Each row has a name. Each question is about the rows just above it.

[148 171 147 156 111 118 110 183 148  90] = z_761
[ 99 171 147 156 111 118 110 183 148  90] = z_402
[148 171 147 156 111 118 148 183 148 170] = z_671
Which row holds [ 99 171 147 156 111 118 110 183 148  90]? | z_402
[148 171 147 156 111 118 110 183 148  90] is in which row? | z_761

[135 142 118 130 123 134 131 120  87 138 133 120 122 126 124 131 152 121
 118 129 133 119 118 116 140 107 116 141 137 162 127 128 126 116 130 130] -> z_354
[109 122 137 117 125 125 130 146 136 128 124 148 134 131 138 150 113 135
 127 123 117 115 136 124 112 137  99 144 122 107 134 128 136 139 126 125] -> z_761
[127 137 117 130 122 108 132 129  76 135 136 108 121 123 125 138 144 123
 115 130 135 111 121 120 149 110 111 138 134 155 131 131 130 124 132 118] -> z_159
[136 119 135 130 126 140 131 102 139 118 125 124 133 129 133 128 135 136
 136 126 128 128 128 123 135 138 146  94 119 148 111 122 126 134 117 128] -> z_822
[105 139 127 130 128 139 132 136 137 116 131 141 115 130 121 147  95 135
 131 138 113 134 121 136 128 117 139 127 121 118 133 130 138 135 136 131] -> z_120
[105 126 126 125 125 103 132 145  94 133 132 114 126 121 129 145 126 129
 116 125 134 100 133 125 143 118  92 150 118 121 139 129 137 140 131 121] -> z_64
[133 115 131 123 129 136 128 147 134 120 122 131 133 136 134 143 111 128
 127 127 116 131 134 131 117 154 125 102 139 124 126 132 132 137 131 128] -> z_886
[126 142 127 125 126 101 127 133 122 115 144 106 122 126 136 121 119 133
 138 133 135 147 124 137 108 133 146 138 145 112 137 139 117 112 121 147] -> z_497
[140 131 127 127 125 112 122 119 139 139 137 130 127 120 133 110 135 134
 137 128 137 146 125 137 115 129 141 155 136 108 138 144 120 115 123 139] -> z_402
[130 116 132 122 128 135 128 147 135 120 122 136 134 136 136 145 110 129
 127 126 115 129 135 129 114 153 121 108 137 121 127 132 132 137 130 128] -> z_671
[142 142 127 125 126 101 127 133 122 115 144 128 122 126 136 121 119 133
 138 133 135 147 124 137 108 133 146 148 145 112 137 139 117 112 121 147] -> z_918
[127 137 117 130 122 132 132 129  76 135 136 108 121 123 125 138 144 123
 115 130 135 111 121 120 149 110 111 138 134 155 131 131 130 124 132 128] -> z_946
The row with [135 142 118 130 123 134 131 120  87 138 133 120 122 126 124 131 152 121
 118 129 133 119 118 116 140 107 116 141 137 162 127 128 126 116 130 130] is | z_354
Where do [105 139 127 130 128 139 132 136 137 116 131 141 115 130 121 147  95 135
 131 138 113 134 121 136 128 117 139 127 121 118 133 130 138 135 136 131] appear? | z_120
The row with [127 137 117 130 122 108 132 129  76 135 136 108 121 123 125 138 144 123
 115 130 135 111 121 120 149 110 111 138 134 155 131 131 130 124 132 118] is | z_159
The row with [130 116 132 122 128 135 128 147 135 120 122 136 134 136 136 145 110 129
 127 126 115 129 135 129 114 153 121 108 137 121 127 132 132 137 130 128] is | z_671

[ 67 128  88  81 152] : z_497
[120 125 127  89 188] : z_159
[128 137 140  68 140] : z_120
Right after [68] comes | [140]
The entry that follows [81]: | [152]
What comes right after [89] in the named rows? | [188]
The entry that follows [127]: | [89]
What comes right after [88] in the named rows? | [81]

[ 85  87  83 147 122] -> z_497
[101 159 160  98 132] -> z_886
[177 110 190  82 151] -> z_822
[159 163 126  81 137] -> z_761
[146 109 118 150 100] -> z_120
The entry that follows [87]: | [83]
The entry that follows [110]: | [190]

[139 124 137 113 112 114 122 142] : z_64
[133 124 123 115 120  85 122 138] : z_671
[133 123 139 115 120  85 122 138] : z_918
Right after [137] comes | [113]
The row with [133 123 139 115 120  85 122 138] is | z_918
Right after [113] comes | [112]
Whose row is [139 124 137 113 112 114 122 142]? | z_64
The entry that follows [112]: | [114]

[113  80 165  96 133 144 134 120 129 159 113 133 143 129 147 118 159 123
 115] : z_159
[122 149 145 141  83 120 126 136 120 103 126 113  96 129 125 118 136 121
 168] : z_946
[130 150 144 116 167 112 130 125 131 137 106 149 114 133 147 111 136  99
 161] : z_64
[132 176 104 181 111 126 126 127 102 153 116 142 131 140 128 106 136 127
 128] : z_402
[ 94 117 146 146 144 135 120 128 141 112 119 102 109 126 135  74 104 157
 129] : z_886
[155 139 139 121 102  88 141 142  95 135 142 165 146 116 140 153 126 112
 113] : z_671
[139  95 143 126 153 131 138 128 157 160 113 131 150 145 127 111 111 132
 151] : z_918
[166  88 135 158 110 140 143  94 156 111 135 128 114 119 137 105 137 119
 117] : z_497
The entry that follows [176]: | [104]
What comes right after [134] in the named rows? | [120]
Right after [122] comes | [149]
Whose row is [ 94 117 146 146 144 135 120 128 141 112 119 102 109 126 135  74 104 157
 129]? | z_886
Right after [158] comes | [110]
Right after [123] comes | [115]

[ 82 136 129  86]  z_159
[ 99 148 118 135]  z_497
[101 122 133 112]  z_64
[122 136 140 137]  z_822
[140 131 126 126]  z_120
[131 141 137 134]  z_761
[179  95 130 197]  z_402
[ 99 132 125 131]  z_946
[131 113 130 124]  z_918
[145 125 159 114]  z_886
[131 127 111 137]  z_671
[155 121 118 107]  z_354
Right after [101] comes | [122]
Right after [95] comes | [130]
The entry that follows [132]: | [125]
What comes right after [155] in the named rows? | [121]

[128 131 187 101  73 112 125 164 112 184 189 137 112 128 128 115 107 104
 111 141 122 100  66] = z_822
[131 107 124  95 128 189 151 104  73 180 196 143 103  97 121  64 136  98
  70 175 128  83  92] = z_761
[176  99 166 149  99 110 129 131  71  89  92 153 135 128 109 100 127  89
 114 102 188 177  72] = z_886
What comes right after [71] in the named rows? | [89]
What comes right after [177] in the named rows? | [72]
What comes right after [176] in the named rows? | [99]
Right after [115] comes | [107]
The entry that follows [111]: | [141]
The entry that follows [164]: | [112]

[128 128 135 120 139 137 120 160 112 121] : z_402
[127 142 137 118 154 113 140 113 133 124] : z_886
[132 132 164 134 107 149 150 130  92  96] : z_761
[122 129 133  90 138 124 130 144 135 116] : z_822
[115 125 135 155 159 128 188 131 153  72] : z_946
[126 135 145 101 139 142 108 162 130 141] : z_918
[135 134 125 137 114 119 120 151 110 114] : z_120
[115 125 135 155 159 128 188 139 153 115] : z_159
[139 127 125 196 118 154 147 120 148 129] : z_497
[135 138 117 162  77 145 126 163 135 108] : z_354
[135 117 137 142  94 174 105 119 128 140] : z_64
Right after [174] comes | [105]
The row with [126 135 145 101 139 142 108 162 130 141] is | z_918
The entry that follows [90]: | [138]
Right after [77] comes | [145]
Right after [107] comes | [149]
Whose row is [127 142 137 118 154 113 140 113 133 124]? | z_886

[149 113 124 107 130 105 131 141 142 153 113 103 142 101 108 114 139 161
 136 139 106 120 123 151 128 149 109 128 119 121 126 157 101 108 117 133
 124]  z_120
[137 119 138 133 159 158 119 141 108 131 148 138 142 148 106  98 140 129
 117 160  91 138 127 142 140  88 115 129 109 106 120 116 134 147 117 157
 107]  z_822
[159 114 132  98 133  94 124 129 113 154 120 162 129 144 126 116 129 135
 100 125 114 117 136 113 129 122 114 128 152  86 111 149 133 135  94 142
 118]  z_918
[176  98 143 101 122  58 124 136 134 185  95 127 136 100  98 186 140 169
 124 128  91 127 136 145 120 168  85 128 165  82  99 185  99 119  70 154
 126]  z_159
[137 119 138 133 159 158 119 141 108 131 148 138 142 148 106  98 140 129
 117 160  91 138 127 142 140  88 115 129 109 106 120 116 134 147 117 157
 107] is in which row? | z_822
The entry that follows [115]: | [129]
What comes right after [130] in the named rows? | [105]
Whose row is [159 114 132  98 133  94 124 129 113 154 120 162 129 144 126 116 129 135
 100 125 114 117 136 113 129 122 114 128 152  86 111 149 133 135  94 142
 118]? | z_918

[151  73  99  65]  z_64
[ 91  73 100  63]  z_354
[146  92 108 152]  z_120
[151  86  99 112]  z_402
[155 158 179  97]  z_671
[152 161 108 142]  z_497
[144 124 111 114]  z_918
[146  92  99  89]  z_946
[151  72  99  79]  z_822
[150  58  99 132]  z_886
Right after [158] comes | [179]
The entry that follows [155]: | [158]
What comes right after [111] in the named rows? | [114]
The entry that follows [150]: | [58]
The entry that follows [124]: | [111]
Which row holds [150  58  99 132]? | z_886
The entry that follows [179]: | [97]

[132  75 111 127 161 122 115 132 151] -> z_120
[106 187 153 140 116 132 127 135  98] -> z_946
[116 180 152 132 112 132 140 135 110] -> z_402
[148  61  98 126 144 119 108 126 140] -> z_497
[140  75 110 130 128 155 113 135 166] -> z_918
[107 189 155 127 116 121 144 126  91] -> z_64
[128 159 140 127 110 137 130 133 111] -> z_671
[138  63  99 129 143 130 114 130 147] -> z_822
[155  60  91 131 145 127 106 124 150] -> z_159
[131  78 110 127 138 144 116 138 158] -> z_761
[116 180 152 132 112 132 128 135 110] -> z_886
[119 183 151 126 104 127 136 126  95] -> z_354
What comes right after [183] in the named rows? | [151]
Right after [161] comes | [122]
Right after [63] comes | [99]
The entry that follows [136]: | [126]
Right after [189] comes | [155]

[153 189 190 153] = z_64
[115  81 190 152] = z_761
[115 152 190 153] = z_671
Which row holds [115 152 190 153]? | z_671
Whose row is [115  81 190 152]? | z_761
What comes right after [81] in the named rows? | [190]

[138 130 128 133] = z_886
[129 141 125 140] = z_671
[108 132  72  69] = z_497
[108 132  71 131] = z_64
Right after [130] comes | [128]
What comes right after [125] in the named rows? | [140]
The entry that follows [72]: | [69]
What comes right after [128] in the named rows? | [133]

[126 127 145 130]  z_918
[ 64 152 183 120]  z_822
[ 61 136 162 145]  z_402
[ 71 148 179 143]  z_946
[130 160 178 131]  z_159
[ 91 132 153 150]  z_671
[144  92 145 147]  z_64
[ 93  92 169 144]  z_120
[122 154 176 136]  z_886
[144  92 145 145]  z_497
[130 160 191 131]  z_354
[134 142 190 113]  z_761
Right after [191] comes | [131]
Right after [152] comes | [183]
The entry that follows [142]: | [190]

[111 130 136 137  93 120  99] -> z_761
[158 136 130 130 192 147 181] -> z_64
[160 136 128 128 194 148 143] -> z_402
[129 136 142 142 128 131 128] -> z_918
[113 139 145 144 143 138 141] -> z_120
[124 127 114 114 123  92 124] -> z_671
Which row holds [129 136 142 142 128 131 128]? | z_918
What comes right after [148] in the named rows? | [143]
What comes right after [144] in the named rows? | [143]
Right after [93] comes | [120]
The entry that follows [120]: | [99]
What comes right after [139] in the named rows? | [145]

[154  89 116  62] = z_886
[152  58 191  90] = z_64
[ 63 107 101  96] = z_918
What comes right after [116] in the named rows? | [62]
What comes right after [63] in the named rows? | [107]
The entry that follows [89]: | [116]
What comes right after [101] in the named rows? | [96]

[143 129 104 118 154 114 153  97 179 108 146 110 129 108 134  98  80 127
 110 132 141 139 135 136 141 110 152  95  91 115 122 134 163 145 124 152
 122] -> z_671
[110 122 123 125 124 124 148 126 127 125 122 134  96 124 141 139 130 117
 110 128 137 124 123 151 141 115 125 141 126 127 142 133 118 139 118 158
 120] -> z_918
[181 115 142 167 141 115 122 135 118 128 161 129 147 141  97 143 113  95
 124 129 112 116 108  85 148 124 143  87 123 152 110 113 151 114  93 165
 123] -> z_120
[108 142 111 153 101 136 188 125  92 129 115 116 149 133 124 131  87 111
 129 177 133 119  73 135  67 132  85 111 143 109 108 147 141 115 155 125
 140] -> z_159
[110 122 123 125 124 124 148 126 127 125 122 134  96 124 141 139 130 117
 110 128 137 124 123 151 141 115 125 141 126 127 142 133 118 139 118 103
 152] -> z_497
[128 127 124 124 124 126 125 120 132 123 137 125 129 140 127 126 119 128
 120 123 128 128 128 128 139 122 133 128 124 118 135 129 134 124 129 124
 123] -> z_822
[143 129 104 118 154 114 153  97 179 108 146 110 129 108 134  98  80 127
 110  95 110 117 131 129 105 108 150 145 141 117  82 143 119 159 102 119
 131] -> z_946
[128 127 124 124 124 126 125 120 132 123 137 151 129 140 127 126 119 128
 120 123 128 128 128 128 139 122 133 103 135 126 138 136 136 128 131 134
 126] -> z_354
[143 129 104 118 154 114 153  97 179 108 146 110 129 108 134  98  80 127
 110  95 110 117 131 129 105 108 150 145 141 117  82 143 119 159 102 119
 131] is in which row? | z_946
The row with [128 127 124 124 124 126 125 120 132 123 137 151 129 140 127 126 119 128
 120 123 128 128 128 128 139 122 133 103 135 126 138 136 136 128 131 134
 126] is | z_354
Whose row is [110 122 123 125 124 124 148 126 127 125 122 134  96 124 141 139 130 117
 110 128 137 124 123 151 141 115 125 141 126 127 142 133 118 139 118 158
 120]? | z_918

[174 164  89 121] -> z_886
[177  82 141 135] -> z_761
[150  94 157 120] -> z_64
[165 191  68 130] -> z_159
What comes right after [150] in the named rows? | [94]
Right after [89] comes | [121]

[144 167 181 159 134] -> z_946
[140 157 168 159 112] -> z_671
[140 158 169 152 118] -> z_120
[109 126 125 127 162] -> z_64
[119 106  97 110 159] -> z_402
What comes right after [110] in the named rows? | [159]
The entry that follows [158]: | [169]
The entry that follows [126]: | [125]
Right after [169] comes | [152]

[ 78  99 152 153 129 145  79 147] -> z_354
[ 78  99  78 123 129 145 152 147] -> z_886
[ 68  99  66  67 153  67 139 160] -> z_822
Right after [66] comes | [67]
Right after [68] comes | [99]
What comes right after [79] in the named rows? | [147]
Which row holds [ 78  99  78 123 129 145 152 147]? | z_886
Whose row is [ 78  99 152 153 129 145  79 147]? | z_354
What comes right after [123] in the named rows? | [129]

[139 110 122 122 163 151 127 132 140 146 134 114 145 133 153 117  92 107
 115 153 127 115 128 136 146 112 122 106 135  93 140 146 153 138 139 143
 125 113 152 152 130 138 122 116 128 131 114 142 106 135 108 114  96 126
 111 118 134 146 123 113 102] : z_159
[150  97 133 163 185 129 150 120 147 135 147 139 142 138 118 120 121 140
 116 142 116 132 148 131 128 105 120 116 117 141 123 135 162 151 142 132
 155 106 118 143 153 149 116 119 139 125 123 155 114 147 133 133  93 134
 100 127 135 141 136 113 113] : z_497
[169 104 134 130 171 123 135 110 143 161 125 117 145 110 133 120 103 124
 117 156 133 167 144 124 133 107 125 145 134 114 151 146 152 144 157 129
 128  98 125 150 152 138 107 135 122 125 128 136 118 124 128 127 103 135
 124 129 130 145 127 106 131] : z_946
[138 112 129 117 151 130 129  94 142 143 134 150 153 131 124 123 128 112
 131 126 119 142 159 161 120 106 133 130 124 145 142 137 144 152 134 142
 140 117 126 133 142 115 121 126 122 143 122 130 132 146 137 166 129  97
 123 127 121 149 144 115 119] : z_671
[139 131 114 128 123 150  93 132 145 140 121 124 154 144 143 119 116 106
 124 113 133 152 140 152 122 116 129 134 123 138 150 137 147 151 141 127
 129 119 125 125 145 122 119 146 122 149 110 114 130 151 134 165 141 117
 126 140 112 151 135  97 132] : z_120
[139 110 122 122 163 151 127 132 140 146 134 114 145 133 153 117  92 107
 115 153 127 115 128 136 146 112 122 106 135  93 140 146 153 138 139 143
 125 113 152 152 130 138 122 146 128 131 114 142 106 135 108 114  96 126
 111 118 134 146 123 113 111] : z_354
What comes right after [185] in the named rows? | [129]
Whose row is [139 131 114 128 123 150  93 132 145 140 121 124 154 144 143 119 116 106
 124 113 133 152 140 152 122 116 129 134 123 138 150 137 147 151 141 127
 129 119 125 125 145 122 119 146 122 149 110 114 130 151 134 165 141 117
 126 140 112 151 135  97 132]? | z_120
The row with [150  97 133 163 185 129 150 120 147 135 147 139 142 138 118 120 121 140
 116 142 116 132 148 131 128 105 120 116 117 141 123 135 162 151 142 132
 155 106 118 143 153 149 116 119 139 125 123 155 114 147 133 133  93 134
 100 127 135 141 136 113 113] is | z_497
What comes right after [157] in the named rows? | [129]

[159 104 101  97  68  67 109 143  80 143 133 148 153 118 136 156 153 119
  78  88 156 171 153 154  66 141 118 150  92 162 130 156  99 134 180 148
 125 161  77] -> z_120
[173 110 125 136 133  67 152 114  69 123 178  92 136 165 103  97 122  99
 150 157 148 105  72 134 102 100 143 191  90  81 105 190 186 167 134  77
 124 171  90] -> z_354
[ 73 113 165 134  81 145 120 141 157 161 126 115 147 110 172  84 162 120
 168  92  85 145 170 183  98 145 125 125 176 149  87  96 184  83 124 169
  76 171 102] -> z_761
[145 159  72 130  95 151 179  65 139 103  95 130 190  66 189  90 120 170
  91 117  71 112 108 165  84 129 168 153 142 168 153  76 177 166 163 153
  82 169 137] -> z_671
[ 93 113 122 124  98  75 156 128  88 121 142  89 184 135 127 124 117  98
 177  90 186  80  73 156 172 157 168  81 157 132  90  74 140 116 134 125
 161 165 185] -> z_822
[133 101 152 117  95  71 184 138 110 180 186 161  99 189 103  86  88 169
 131  94 162 149 145 112 104 153 106  69 156 189 125  92 146 158  85 116
 168 133 175] -> z_946
[106 162  84 174  66 178  84 165 116 184 154 176  97 158 142 103 134 115
 153 181 163 187  68 166  72 162 103  86 108  85  91 176  86 119 137 173
 114 137  75] -> z_159
What comes right after [174] in the named rows? | [66]
[ 73 113 165 134  81 145 120 141 157 161 126 115 147 110 172  84 162 120
 168  92  85 145 170 183  98 145 125 125 176 149  87  96 184  83 124 169
  76 171 102] is in which row? | z_761
Whose row is [133 101 152 117  95  71 184 138 110 180 186 161  99 189 103  86  88 169
 131  94 162 149 145 112 104 153 106  69 156 189 125  92 146 158  85 116
 168 133 175]? | z_946
Right after [140] comes | [116]
Which row holds [ 93 113 122 124  98  75 156 128  88 121 142  89 184 135 127 124 117  98
 177  90 186  80  73 156 172 157 168  81 157 132  90  74 140 116 134 125
 161 165 185]? | z_822

[ 70 111 160 102 172 158 120 157 136 189 123 105 155 167 189 157  91  82
  85 113 128  88 103 118 108 174 184 128 187  79 138 125  74 161 115 178
  66  69 172 159  96 179 122 143]  z_159
[101 184  90  93  89  86 187 170 182 182  91  78  78 109 178 120 116 137
  96  94 185  80  68 182 147 188 106  87 171 161 165 121 160 170  71  96
 139  70  98 103  69 138 179  84]  z_946
[115 120 121 134  70 159 128 157 135 128 112 189  88 127 103 127 168 104
 148  79 137  92 118 140 148  82  74 136 190 187 130 110 189 125  81 169
 185 130 179 155 189 171  75 117]  z_64
Right after [167] comes | [189]
What comes right after [110] in the named rows? | [189]
The entry that follows [68]: | [182]
Where do [ 70 111 160 102 172 158 120 157 136 189 123 105 155 167 189 157  91  82
  85 113 128  88 103 118 108 174 184 128 187  79 138 125  74 161 115 178
  66  69 172 159  96 179 122 143] appear? | z_159
Right after [116] comes | [137]

[ 87 182  88  92]  z_354
[107  82 102 102]  z_761
[90 97 93 94]  z_671
[158 167 158 156]  z_918
[ 92 163  87  87]  z_120
[101  84  94  91]  z_822
[120  87 128 130]  z_497
The entry that follows [167]: | [158]
Right after [90] comes | [97]
Right after [163] comes | [87]
Right after [107] comes | [82]

[113 151 134 108 180 136 127 130]  z_918
[163  95 112 101  95 116 166  98]  z_159
[152  89 106 102 116 133 148 102]  z_671
[118 145 137 133 126  94 116 100]  z_886
[115 133 136 132 121 136 147 164]  z_946
[151  93 111 102 118 116 163 100]  z_761
[130  88 108 102 115 133 133 103]  z_497
[126 157 139 110 179 143 128 137]  z_120
[132  92 105 101 122 116 152 101]  z_64
Where do [163  95 112 101  95 116 166  98] appear? | z_159
Right after [94] comes | [116]
Which row holds [132  92 105 101 122 116 152 101]? | z_64
Whose row is [113 151 134 108 180 136 127 130]? | z_918
Right after [143] comes | [128]
What comes right after [148] in the named rows? | [102]
What comes right after [122] in the named rows? | [116]

[112 142 110  91 191 161 105 119] -> z_120
[144 135 132  86  91 171 151 164] -> z_354
[127 117  83 180 101 126 169 128] -> z_64
[135 136 111  99 107 163 105 133] -> z_886
[108  96  91 110 153 146  64 127] -> z_402
[116  98  58 152 109 154 117 146] -> z_946
[132 128  91 153 106 151 177 141] -> z_761
[100 142 178  91 138 123 165 145] -> z_822
Right after [108] comes | [96]
Right after [177] comes | [141]
Right after [180] comes | [101]

[142 141 128 100 130 148  81 123 148 110] : z_761
[145 109 149 130 149 132 139 138 156 117] : z_354
[138 144 129  93 126 144  95 125 137 109] : z_64
[107 107 128  79 144 127 122 111 124 131] : z_822
[139 148 129  95 132 143  86 124 132 115] : z_497
[137 115 129 102 133 147 118 154 113 132] : z_120
[156 114 118 129 142 139 140 136 148 108] : z_918
[110 121 120  91 152 131  89 112 145 150] : z_159
[135 115 121  93 139 148 127 151 112 130] : z_946
Right after [111] comes | [124]
[135 115 121  93 139 148 127 151 112 130] is in which row? | z_946
The entry that follows [102]: | [133]
Right after [81] comes | [123]
What comes right after [123] in the named rows? | [148]

